In the data rows, 128 means zero.
Here is a table of points, one per row:
[129. 119. 128. 118.  88. 120. 111. 116. 116. 115. 106. 106. 104.  91.
 108.  90.  92. 119.  89. 120. 115. 142. 135. 125.]
[140. 142. 138. 125. 121. 165. 107. 139. 115. 129. 167. 133.  96. 116.
  76. 141. 110. 120.  97. 110. 115. 135. 152. 159.]
[103. 141. 121. 113. 142. 103. 107. 106. 122. 136. 111. 104. 122. 101.
 124.  98. 117.  86. 128.  96. 113. 137. 121. 138.]
[128.  91.  92. 126. 149. 187. 127. 141. 170. 104. 124. 141. 109. 115.
 156. 151. 150. 147. 118.  98. 128. 126. 115. 134.]
[149. 104. 120. 110.  73. 154. 157. 135.  99. 160. 124.  74. 138. 107.
 124. 116.  88. 107. 111. 150. 110. 143. 154. 109.]
[ 95. 147. 137. 125. 119. 132. 108. 200.  97. 167. 107. 134. 145. 121.
 111. 168. 103. 146. 119. 102.  99. 105.  94. 157.]
[ 99. 122. 181. 156.  99. 131. 156. 147. 144. 103. 156. 143. 158. 104.
 188. 114. 141. 134. 143. 113.  88. 109. 189. 145.]
[ 89. 152. 117. 104. 108. 115. 123. 142.  97.  98. 125. 103. 138. 140.
 120. 159. 165. 144. 123. 168. 113. 119. 110. 104.]
[ 90. 136. 117. 126. 136. 119. 115. 149. 109. 121. 122. 138. 135. 127.
 119. 125. 132. 164. 139. 118. 119. 108. 126. 112.]
[115. 123. 136. 119. 120. 157. 114. 120. 116. 133. 121. 106. 111. 157.
 146. 116. 134.  72. 117. 110.  99. 150. 129. 104.]
[151. 167. 111. 101. 137. 149. 138. 106. 131. 159. 145. 112. 119. 136.
 180. 120. 152. 119. 145. 109. 212. 117. 134. 126.]
[103. 113. 187. 153. 140. 114. 132. 161. 145. 129. 150. 125. 169.  99.
 154. 112. 175.  86. 137. 124. 129. 107. 164. 153.]
[109. 106. 109. 125. 168. 106. 156. 151. 113. 109. 160.  85.  91. 172.
 114. 156. 110. 122. 188. 119.  94. 170. 138. 181.]
[101. 158. 111. 164.  91.  86. 123. 153. 166. 149. 125. 136. 105. 136.
 125. 155. 121. 131. 132. 141. 139. 139. 115. 107.]
[167. 116. 143. 134. 122.  90. 122. 118. 181. 167.  88.  88.  94. 130.
  89. 136. 176. 173. 142.  88. 148. 118. 154.  85.]
[147. 147. 122. 155. 142.  98. 124. 135. 111. 121. 118. 120. 167. 114.
 156. 108.  93. 135. 135.  98. 125. 152. 123. 103.]
[139. 131. 128. 109. 138. 130. 122. 151. 114. 102. 122. 118. 121. 137.
 141. 141. 146. 147. 117. 150. 124.  95. 121. 121.]
[140. 121. 122.  67. 194. 139. 143. 117. 115. 125. 147. 174. 116. 124.
 139. 151. 138. 102. 139. 112. 110. 112.  94. 101.]
[106. 132. 105. 135. 151. 130. 149. 174. 111. 121.  87. 159. 141. 145.
 141. 119. 105. 137. 108. 137. 122. 124. 137.  99.]
[134.  74. 128. 133. 147. 122. 137. 108. 117. 139. 152.  96. 132. 168.
 135. 190. 114. 146. 128. 111. 131. 164.  94. 138.]
[135. 113. 120. 175. 149. 115. 143. 107.  90. 161. 147. 139. 128. 107.
 143. 107. 139. 128. 125. 133. 130.  95. 130. 124.]
[ 88.  93. 142. 140. 144. 113. 138.  84. 123. 163. 146. 120. 133. 108.
 110. 120. 144. 118. 112. 135. 148.  96. 120. 133.]
[123. 108. 145. 136. 160. 109. 126. 119. 132. 142. 148. 154. 175. 128.
 149. 110. 106. 168. 108. 148. 136. 157. 126. 150.]
[112.  90. 125. 121. 141. 127. 114. 145.  96. 113. 156. 124.  90. 127.
 130. 143. 112. 139. 167. 116. 130. 130. 122. 171.]
[142. 148. 140. 155. 124. 133. 146. 127. 136. 142. 159. 143. 103. 100.
 157.  90. 129. 163. 150. 146.  99. 121. 124. 114.]
[104. 116. 188. 156. 122.  87. 143. 144. 143. 120. 140. 136. 129. 101.
 123. 147. 140.  81. 119. 143. 184. 137. 135. 130.]
[120. 114. 145. 130. 170. 138. 178. 116. 107. 112.  54. 154. 163. 150.
 116.  87.  71. 157. 130. 121. 133. 136. 155. 105.]
[134. 117. 105. 152. 138. 123. 159. 108. 137.  88. 142. 132. 169. 159.
  85. 104. 123. 159. 117. 132. 123. 113. 128. 101.]
[115. 155. 113. 108. 113. 110. 161.  98. 101.  61. 109. 131. 144. 164.
 112. 112. 150. 121. 134. 107. 142. 112. 142. 159.]
[152. 134. 131. 138. 136. 131. 114. 114. 108. 127. 128. 140. 138. 128.
 128. 128. 115. 134. 133. 129. 130.  82. 149. 127.]
[116. 141. 118. 126. 112. 150. 112. 114. 119. 122. 118. 116. 122. 122.
 133. 112. 134. 117.  92. 117. 117. 178. 129. 129.]
[113. 160. 125. 116. 128. 135. 135. 136. 136. 100. 140. 114. 115. 121.
  89.  99. 141. 137. 135. 151. 149.  99. 110. 160.]
[145. 101.  63. 148. 150. 158. 144. 143. 177. 103. 109. 136. 135. 133.
 153. 161. 156. 110.  76.  93. 111.  90. 122. 147.]
[143. 114. 133. 114. 145. 119. 117. 138.  98. 152. 169. 157. 113. 124.
 111. 121. 154. 120. 101. 139. 120. 129. 161. 157.]
[127. 111. 136. 147. 113. 139.  86. 132. 130. 136.  94. 147. 128. 138.
 108. 125. 127.  82. 184. 144. 140. 135. 110. 122.]
[130.  90.  84. 143.  85. 143. 147. 171. 161. 152. 103. 142. 135. 127.
 135. 125. 134. 111. 133. 127. 160. 125.  97. 156.]
[160. 115. 100. 129. 150.  81. 124. 174. 156. 111. 105. 109. 108. 116.
 117. 130. 131. 127. 129. 144. 139. 100. 123. 124.]
[127. 139. 114. 159. 143. 127. 166. 127. 124.  95. 127. 143. 136. 228.
 147.  93.  81. 116. 104.  85. 164.  93. 146. 102.]
[135. 129. 113. 148. 122.  91. 152.  74.  81. 178.  99. 142. 104. 107.
  96. 164. 185. 129. 155. 116. 108. 150. 140. 127.]
[113. 125. 123. 113. 145. 124. 123. 110. 148. 154. 155.  82. 161. 100.
 126. 124.  86. 111. 158. 105. 111. 119. 106. 118.]
[111. 108. 114. 133. 130. 141.  97. 111. 132. 131. 133.  47. 100. 112.
 137.  87. 122.  96.  58. 158.  92. 162. 177.  82.]
[158. 131. 142. 121.  98. 146. 121. 115. 117.  96. 128. 109. 147. 119.
 109. 120. 134. 124. 135. 105. 135. 113. 100. 144.]
[ 98. 137. 178. 121. 120. 127. 164.  92. 166. 130. 128. 129. 168. 153.
 124. 151. 150. 110. 107. 159. 123. 142. 112. 161.]
[134. 154. 154. 115. 112. 132. 109. 100. 132. 121. 107. 137. 140. 122.
 134. 122. 126. 138. 113. 132. 139. 140.  70. 149.]
[145.  99. 145. 137. 111. 123.  72. 129. 132. 142. 119. 183. 118. 180.
  89.  98. 135.  93. 192. 160.  88. 140. 129. 113.]
[164. 176. 105. 142. 141. 133. 160. 123. 124. 131. 115. 137. 134. 111.
 140. 138. 156. 114. 146. 111. 141. 146. 113. 137.]
[157. 171. 142. 133. 119. 149. 105. 109. 138. 124. 148. 135. 115. 150.
 120.  96. 129. 139. 131. 122. 116. 153.  88. 158.]
[144. 171. 110. 120. 131. 138.  87.  84. 136. 143. 105. 136. 126. 120.
 162. 149.  93. 139. 153. 210. 146.  83. 166. 167.]
[125. 124. 143. 108.  73. 144. 125. 119.  94.  70. 136.  96. 146. 140.
 123. 155. 145. 146. 162. 130. 138. 116. 117. 104.]
[129. 124. 121. 158. 122. 139. 106. 156. 116. 126. 120. 126.  76. 150.
 163. 148. 122. 125. 103. 124. 157. 102. 118. 135.]
[134. 133. 122. 100. 115. 122. 136. 133. 125.  90. 117. 122. 102. 113.
 122. 109. 144. 122. 113. 145. 150. 163. 126. 146.]
[123. 103. 109. 151. 147. 167. 100. 100. 145.  95. 132. 157. 140. 110.
 112. 180. 121. 133. 134. 105. 140. 141. 168. 120.]
[109. 171.  91.  85. 135. 141. 123. 176. 102. 159. 188. 114. 189. 133.
  86. 152. 149. 132. 145. 147. 143. 142. 145.  73.]
[161.  83. 156. 120. 146. 119. 107. 141. 103. 139. 120. 116. 148. 167.
 133. 133. 148. 145. 101. 139. 127. 163.  84. 139.]
[139. 145. 156. 160. 147. 142. 164. 133. 133. 122. 124. 134. 124.  96.
 155. 111. 135. 173. 144. 164. 116. 146. 115. 122.]
[ 71. 125.  88.  90. 105.  75.  73. 162. 123. 113. 152. 141. 146. 115.
 121. 122. 140. 166. 136. 140. 131. 137. 110.  86.]
[158. 119. 127. 100. 103. 150. 153. 130. 136. 162. 127. 108. 138. 113.
 136. 118. 101. 113. 142. 147.  93. 147. 139.  87.]
[116. 137. 161. 144. 147. 133. 150. 126. 130. 136. 103. 148.  99. 110.
 134. 119. 117. 122. 148. 136.  94. 109. 117. 110.]
[121. 115. 106. 122.  98. 120. 130. 110. 116. 110. 131. 137. 105. 112.
 134. 131. 111. 107. 104. 130. 103. 139. 113. 136.]
[100. 152. 146.  84.  99. 102. 124. 143. 169. 174. 107. 116.  94. 187.
 140. 136. 168. 183. 125.  61. 147. 127. 174. 108.]
[151. 112. 172.  95.  94.  77. 151. 127. 155. 119. 167. 164. 111. 114.
 134. 161. 118.  88.  81. 128. 146. 133. 154. 130.]
[191. 179.  95.  98. 110. 131.  83.  78. 176. 158.  89. 129. 168. 146.
 157. 133. 104. 137. 145. 164. 128.  91. 181. 182.]
[139. 152. 171. 119. 173. 140. 103. 137. 152. 123. 147. 102.  99.  95.
 105. 153.  87. 110. 112. 105. 116. 126.  99. 117.]
[135. 142. 130. 141. 169. 136. 128. 116. 107. 128. 119. 156. 154. 109.
  99. 130.  99. 137. 129. 122. 153. 148. 160. 131.]
[123.  76. 125. 127. 118. 202. 134. 137. 155. 141. 127. 157. 111. 119.
 118. 122. 127. 130. 156. 133. 182. 128. 120. 120.]
[140. 154. 122. 175. 110. 117. 142. 116. 142. 150. 152. 154. 113. 126.
 146. 104. 146. 160. 116. 161.  98. 144.  81. 136.]
There is one direction along which these points spread out most. Take the direction at right angles to it along which they spread out most. Go by this last direction. How many in every 100 of the points above lie lower along it than each point below? Round to a whole number. More than half of the points above lie lower than the first one.
[145.  99. 145. 137. 111. 123.  72. 129. 132. 142. 119. 183. 118. 180.
  89.  98. 135.  93. 192. 160.  88. 140. 129. 113.] 64
[101. 158. 111. 164.  91.  86. 123. 153. 166. 149. 125. 136. 105. 136.
 125. 155. 121. 131. 132. 141. 139. 139. 115. 107.] 38
[140. 142. 138. 125. 121. 165. 107. 139. 115. 129. 167. 133.  96. 116.
  76. 141. 110. 120.  97. 110. 115. 135. 152. 159.] 73
[109. 106. 109. 125. 168. 106. 156. 151. 113. 109. 160.  85.  91. 172.
 114. 156. 110. 122. 188. 119.  94. 170. 138. 181.] 8
[191. 179.  95.  98. 110. 131.  83.  78. 176. 158.  89. 129. 168. 146.
 157. 133. 104. 137. 145. 164. 128.  91. 181. 182.] 97
[143. 114. 133. 114. 145. 119. 117. 138.  98. 152. 169. 157. 113. 124.
 111. 121. 154. 120. 101. 139. 120. 129. 161. 157.] 59
[123. 103. 109. 151. 147. 167. 100. 100. 145.  95. 132. 157. 140. 110.
 112. 180. 121. 133. 134. 105. 140. 141. 168. 120.] 32
[113. 160. 125. 116. 128. 135. 135. 136. 136. 100. 140. 114. 115. 121.
  89.  99. 141. 137. 135. 151. 149.  99. 110. 160.] 41
[135. 113. 120. 175. 149. 115. 143. 107.  90. 161. 147. 139. 128. 107.
 143. 107. 139. 128. 125. 133. 130.  95. 130. 124.] 67
[127. 139. 114. 159. 143. 127. 166. 127. 124.  95. 127. 143. 136. 228.
 147.  93.  81. 116. 104.  85. 164.  93. 146. 102.] 0
[120. 114. 145. 130. 170. 138. 178. 116. 107. 112.  54. 154. 163. 150.
 116.  87.  71. 157. 130. 121. 133. 136. 155. 105.] 39
[144. 171. 110. 120. 131. 138.  87.  84. 136. 143. 105. 136. 126. 120.
 162. 149.  93. 139. 153. 210. 146.  83. 166. 167.] 94
